In the rows, 128 means zero.
One turn moves each row of this set onto another row. After a few examples, where does it send each row asked below?
z_891: [ 89 117 131 107 147 152 122 144 151  97 141 131 148]
z_309: [130 122 105 126 138 190 124 111 133 129 132 102 134]
z_952: [125 132 140 119  91 131 137 135  99 126 135 174 146]
z_239: [117 116 103 134 129 183 101 124 111 125 129  99 142]
z_246: [132 139 130 140  91 107 114 132 105 114 134 164 121]
z_712: [120 130 145 113 139 108 137 132 121 180  88  99 113]
z_100: [136 123 142 129  94 123 122 147 122 136 107 178 126]
z_884: [ 99 135 156  95 153 125 139 141 149 116 133  86 116]
z_494: [146 126 125 129 150 191 120 121 120 125 123 101 131]
z_773: [140  98 105 123 137 182 116 137 134 140 111 112 135]
z_534: [119 141 132 132  89 124 125 123 110 118 121 176 144]
z_683: [106 151 145 126 145 108 125 110 111 174 119  92 106]
z_617: [ 99 144 162 113 130 103 124 149 140  89 113 136 131]
z_518: [120 143 137 123 158  89 143 117 104 158  96 104 129]
z_654: [118 154 139 120 138  94 143 109 115 156  95  90 113]

z_952 moves to z_494
z_239 moves to z_683
And these:
z_654 moves to z_534
z_712 moves to z_100
z_891 moves to z_884

One turn moves each row of this set onto another row. After a few examples, where does it send each row asked below?
z_450: [112 167 130 150 139 142 175 116  93 100 160 107 145 103 129]
z_547: [109 105 170 120 178 158 171 122 120 133 138 113 132 143  95]
z_774: [107 125 119 135 145 118 137  85 113 135 134 126 102 168 150]
z_691: [ 99  83 101 114 152 129 136 150 146 142 131 134 151  98 120]
z_151: [117 166 130 148 134 144 172 113  94  99 165 106 145 102 135]
z_359: [135  96 175 138 145 148 138 103 161 128 123  96 163 131 149]
z_326: [129 156 127 157 121 146 182 111  97 100 159 105 142 121 141]
z_960: [107  79 102 114 167 133 133 151 147 134 130 138 153 104 127]
z_199: [115 114 156 123 163  99 169 115  88 138 111 107 135 133  92]
z_648: [105  84  96 111 167 123 134 147 141 135 120 137 155 104 124]
z_407: [116  77  98 109 156 133 127 147 145 135 133 135 155 102 132]
z_77: [119  81  95 110 156 121 128 145 137 135 125 134 156 100 132]
z_490: [149  88 166 111 144 172 150 110 114 134 159 102 134 134 131]
z_293: [112 167 132 150 139 151 174 118  97  98 164 106 142 105 130]
z_164: [159  97 148 113 129 113 145 106  84 139 130 100 135 126 130]
z_729: [117 166 134 147 136 151 171 114  97  98 168 106 145 105 134]
z_948: [106  78 102 112 148 139 133 151 148 142 135 131 150  97 126]
z_54: [114 115 166 143 154 101 149 108 143 135  89 100 161 128 125]
z_829: [104 110 179 142 163 137 152 111 163 132 106 103 161 135 124]
z_235: [109 120 123 131 145 136 135  84 123 134 146 124 104 170 156]
z_259: [119 165 126 159 127 132 189 114  93 101 147 110 142 119 135]
z_627: [110  76  98 110 143 125 129 147 143 142 131 130 150  95 128]
z_791: [109 164 131 160 139 145 192 118 102 100 152 112 139 123 126]
z_273: [ 96 123 127 133 157 139 142  91 127 133 143 130 102 173 145]
z_738: [ 91 129 123 136 156 120 144  87 121 135 133 128 103 172 140]
z_370: [118 157 135 158 130 162 186 116 108  98 161 111 141 124 137]
z_660: [143 101 162 137 132 110 133  99 142 133 105  94 163 123 151]
z_492: [105  83  98 113 147 120 132 149 138 144 125 131 152  97 121]

z_738 moves to z_774
z_729 moves to z_293
And these:
z_370 moves to z_791
z_492 moves to z_627
z_490 moves to z_547
z_359 moves to z_829
z_648 moves to z_77

One turn moves each row of this set onto another row. After a few examples, where does it send each row asked below?
z_312: [140 179 160 149 147  90 112 146 144 110 127 103 134 134 103 154]
z_387: [154 143 174 185 140 121 139 125 125  76 128 179 140 140  98 154]
z_119: [106 167 167 142 134  74 107 141 126 127 113 143 123 146  76 142]
z_788: [126 138 143 113 183  75 140 121  89 132 120 189 144 102  98 157]
z_702: [142  97 156 148 174  86 105 122  98 120 132 197 118  96 115 129]
z_343: [159 152 175 170 114  96 117 134 142  88 151 133 120 131 121 137]
z_115: [104 165 175 159 175  98  94 161 119 126 129 160 148 107  94 154]
z_24: [125  78 159 124 147  86 134 133 131 102 126 184 133 125 161 132]
z_699: [138 165 176 175 157 116 143 134 130 115 133 143 149  98 115 176]
z_841: [144  93 145 123 175  96 130 144 144  93 125 144 146 128 170 143]
z_757: [124 140 183 163 101  78 110 128 125 106 135 170 108 144  92 126]
z_962: [120 143 174 167 156 101  91 150 113  89 121 196 140 145  79 131]
z_700: [162 118 140 134 162 106 150 138 156 109 135 130  78 119 104 126]
z_543: [124 118 143 132 171  69 154 172 147 123 140 121  90 123  92 157]
z_859: [173  91 142 170 191  91 113 143 112  79 142 161 130 122 120 150]
z_91: [157 133 129 136 199  78 151 144 106  90 127 151 157 129 105 181]
z_786: [151 134 143 103 143  92 137 143 135  90 151 175  85 126 101 103]
z_107: [102  95 150 106 162  74 141 136 124 119 102 182 141 141 133 144]
z_658: [115 135 147 105 152  57 141 177 126 104 159 166 100 128  89 133]
z_236: [118 108 135 106 189  85 136 148 137 110  99 143 153 143 141 153]

z_107 moves to z_236
z_699 moves to z_387
z_91 moves to z_859
And these:
z_700 moves to z_786
z_312 moves to z_343

